[[-18 -17  28  -1 -43  13  27  -1  -8   4  20  -2 -28 -13  11]
 [ -1   3  17 -37  -4  -2  27  -6 -16 -33   7 -27  10  -8 -27]]
=>
[[ 11 -13 -28  -2  20   4  -8  -1  27  13 -43  -1  28 -17 -18]
 [-27  -8  10 -27   7 -33 -16  -6  27  -2  -4 -37  17   3  -1]]

[[ 30   0  27 -11 -34  35 -44   3 -16  -2  -6 -21  14]
 [ -6 -12  29 -14 -20  34 -44 -36 -17  -2   4   9   6]
 [ 19 -18   9  38  -2 -28  16  -3  42 -11   2  41 -15]]
=>
[[ 14 -21  -6  -2 -16   3 -44  35 -34 -11  27   0  30]
 [  6   9   4  -2 -17 -36 -44  34 -20 -14  29 -12  -6]
 [-15  41   2 -11  42  -3  16 -28  -2  38   9 -18  19]]

[[ 15   1  -2  13  -5   3 -36]
 [  9   0   2   9   3   1 -38]
 [  4  15  -2   5  -6   0  50]
 [  7  14  -2  10  -5  -2  -8]
 [  5   1   3   3   4   1  18]
 [  9  10  -2   9  -6   1   7]
 [  9   2   1   9   2   0 -37]
 [  7  -3   4   5   7   1 -18]
 [  8   3  -1   6  -2   3  32]
 [  1  15   1   5   0  -3  19]
 [  5   5   1   4   1   0  25]]
=>
[[-36   3  -5  13  -2   1  15]
 [-38   1   3   9   2   0   9]
 [ 50   0  -6   5  -2  15   4]
 [ -8  -2  -5  10  -2  14   7]
 [ 18   1   4   3   3   1   5]
 [  7   1  -6   9  -2  10   9]
 [-37   0   2   9   1   2   9]
 [-18   1   7   5   4  -3   7]
 [ 32   3  -2   6  -1   3   8]
 [ 19  -3   0   5   1  15   1]
 [ 25   0   1   4   1   5   5]]

[[  9   5  10   3 -23   1]
 [  0  -1  -1   1   1  -1]
 [  3  -1  -2   0  -1   0]
 [ -6  -5   0  46 -18 -37]
 [  1  -1   0   0  -1   0]]
=>
[[  1 -23   3  10   5   9]
 [ -1   1   1  -1  -1   0]
 [  0  -1   0  -2  -1   3]
 [-37 -18  46   0  -5  -6]
 [  0  -1   0   0  -1   1]]

[[-29   6  14  16 -12]
 [-11  23   5 -26 -34]
 [-32  28   4   2 -37]
 [  9 -42  15  34  -6]
 [ 19 -17  14  -3   0]
 [-43  13 -13   5 -28]]
=>
[[-12  16  14   6 -29]
 [-34 -26   5  23 -11]
 [-37   2   4  28 -32]
 [ -6  34  15 -42   9]
 [  0  -3  14 -17  19]
 [-28   5 -13  13 -43]]

[[  2 -24 -15   4  -9  17  -4 -17]
 [  1 -25 -14  15  17  10  -3 -22]
 [  5 -12   7  32  13  23  -5  -7]
 [ -3 -20  -4   0   9   5   4  -7]
 [ -1  -6   4  -6   2   3 -19  11]
 [ -5 -17 -11 -23   4   5  33  -9]
 [ -7 -32  -5 -14  49 -29  31   1]
 [ 20  -6  12  17  35  -8  38   4]]
=>
[[-17  -4  17  -9   4 -15 -24   2]
 [-22  -3  10  17  15 -14 -25   1]
 [ -7  -5  23  13  32   7 -12   5]
 [ -7   4   5   9   0  -4 -20  -3]
 [ 11 -19   3   2  -6   4  -6  -1]
 [ -9  33   5   4 -23 -11 -17  -5]
 [  1  31 -29  49 -14  -5 -32  -7]
 [  4  38  -8  35  17  12  -6  20]]
---
[[ 17   7  -4  35  -4  -3   5   3 -10  -6 -28  24  19 -14  16]
 [ -2 -11  36 -20  39  45  29  45  27   7 -42  18   0  23  39]
 [  0   0  -1   1  -1  -1  -1  -1   2   1   0   2   3   2   0]
 [ -1  -1   0   0   0   0  -1  -2   2   1   2   1   0   2  -1]
 [-16   0   3 -32   3   1  -6  -4  18  10  28 -18   5  28 -16]
 [  0  -2   1   1   1   2  -1  -1  -1  -2   0   0  -5  -3  -1]]
=>
[[ 17   7  -4  35  -4  -3   5   3 -10  -6 -28  24  19 -14  16]
 [  0   0  -1   1  -1  -1  -1  -1   2   1   0   2   3   2   0]
 [ -1  -1   0   0   0   0  -1  -2   2   1   2   1   0   2  -1]
 [  0  -2   1   1   1   2  -1  -1  -1  -2   0   0  -5  -3  -1]
 [-16   0   3 -32   3   1  -6  -4  18  10  28 -18   5  28 -16]
 [ -2 -11  36 -20  39  45  29  45  27   7 -42  18   0  23  39]]

[[  2   0  18  15  -2   1  -2   5   1 -14 -16]
 [  3 -13  21  -8  -2   4  -5   5  22 -10 -31]
 [  3  13  -9 -15  14  -7  23 -18   3  -2  -2]
 [ -5  -3 -40 -25  -1  -1  -4  -6  -7  34  36]]
=>
[[ -5  -3 -40 -25  -1  -1  -4  -6  -7  34  36]
 [  3  13  -9 -15  14  -7  23 -18   3  -2  -2]
 [  2   0  18  15  -2   1  -2   5   1 -14 -16]
 [  3 -13  21  -8  -2   4  -5   5  22 -10 -31]]

[[-3  1 38 -3 -1 -3 41 -2 36 33 31]
 [35 -1 41  7  6  4  3  4 -4  6 -6]
 [35 -1 -1  0 31 35 41 38 -9  1 12]
 [-4  0 42  1  1  6 36 33 -5 -1 -1]]
=>
[[35 -1 -1  0 31 35 41 38 -9  1 12]
 [-3  1 38 -3 -1 -3 41 -2 36 33 31]
 [35 -1 41  7  6  4  3  4 -4  6 -6]
 [-4  0 42  1  1  6 36 33 -5 -1 -1]]

[[  2 -24  13 -15   1  17  30]
 [  4 -11 -18  23 -10  20  19]
 [ 11 -16  -9  18 -15 -10 -17]
 [ -6 -24   6  15 -11  17  15]
 [ -7  43  -7 -16  -7 -17  14]]
=>
[[  4 -11 -18  23 -10  20  19]
 [ 11 -16  -9  18 -15 -10 -17]
 [ -7  43  -7 -16  -7 -17  14]
 [ -6 -24   6  15 -11  17  15]
 [  2 -24  13 -15   1  17  30]]

[[-15   3  10 -10  26  23  -5   4   6 -23  11 -22  25 -27]
 [ -1  16  29  43   1  17 -23  15   4 -25  14  23  22 -19]
 [  2  14  19  -5 -29  34  10   4  -9 -14  -3   1  39 -35]
 [-24  11  16  -5  40 -11  16  26  22  -4  39 -13  -1   8]
 [ -4  22  15   2  18 -14  26  37  10  -3  40   2 -11 -27]
 [-15   7  36  24 -22  14 -19  -6  12 -17  33  19  22  17]]
=>
[[-15   3  10 -10  26  23  -5   4   6 -23  11 -22  25 -27]
 [ -4  22  15   2  18 -14  26  37  10  -3  40   2 -11 -27]
 [-24  11  16  -5  40 -11  16  26  22  -4  39 -13  -1   8]
 [  2  14  19  -5 -29  34  10   4  -9 -14  -3   1  39 -35]
 [ -1  16  29  43   1  17 -23  15   4 -25  14  23  22 -19]
 [-15   7  36  24 -22  14 -19  -6  12 -17  33  19  22  17]]

[[  7  32   6   6   6 -18  11 -17 -17  -5 -10]
 [ 28  -2   1 -19  -6  26 -47  30  28  18  24]
 [-38  28  35   4  30 -12 -14 -14 -12   0  -4]]
=>
[[ 28  -2   1 -19  -6  26 -47  30  28  18  24]
 [  7  32   6   6   6 -18  11 -17 -17  -5 -10]
 [-38  28  35   4  30 -12 -14 -14 -12   0  -4]]

[[ -6 -39  15  -2 -14]
 [-40  -1 -16  47 -14]
 [ -2   2   3  -3  -5]
 [ -7   4   2  -6  -2]
 [  6  35 -24  -9 -16]
 [ -7   0  -2  -4   8]
 [  1  -3  -4   2   0]]
=>
[[  6  35 -24  -9 -16]
 [-40  -1 -16  47 -14]
 [  1  -3  -4   2   0]
 [ -7   0  -2  -4   8]
 [ -7   4   2  -6  -2]
 [ -2   2   3  -3  -5]
 [ -6 -39  15  -2 -14]]

[[  6 -23  28  29  -5  33  26  -9 -15]
 [ -1 -48   7   2  34  -7 -14 -14 -21]
 [ -9 -24  19 -17  28 -32 -27 -17 -15]
 [ -3   7  44  32 -24  10  21  -7  11]
 [ -4  31  43 -26 -14 -11   1 -15 -14]
 [  4 -11  18  41  -4 -26  -9  -2  37]
 [ 13 -38   6  48   8  -2   1  -1  19]
 [  3   2  27  11   2 -46 -24  -9  26]
 [ -7  30  49   2 -25  -8   9 -11   6]
 [  0 -21  24 -11  10  28  14 -16 -42]]
=>
[[ 13 -38   6  48   8  -2   1  -1  19]
 [ -1 -48   7   2  34  -7 -14 -14 -21]
 [  4 -11  18  41  -4 -26  -9  -2  37]
 [ -9 -24  19 -17  28 -32 -27 -17 -15]
 [  0 -21  24 -11  10  28  14 -16 -42]
 [  3   2  27  11   2 -46 -24  -9  26]
 [  6 -23  28  29  -5  33  26  -9 -15]
 [ -4  31  43 -26 -14 -11   1 -15 -14]
 [ -3   7  44  32 -24  10  21  -7  11]
 [ -7  30  49   2 -25  -8   9 -11   6]]
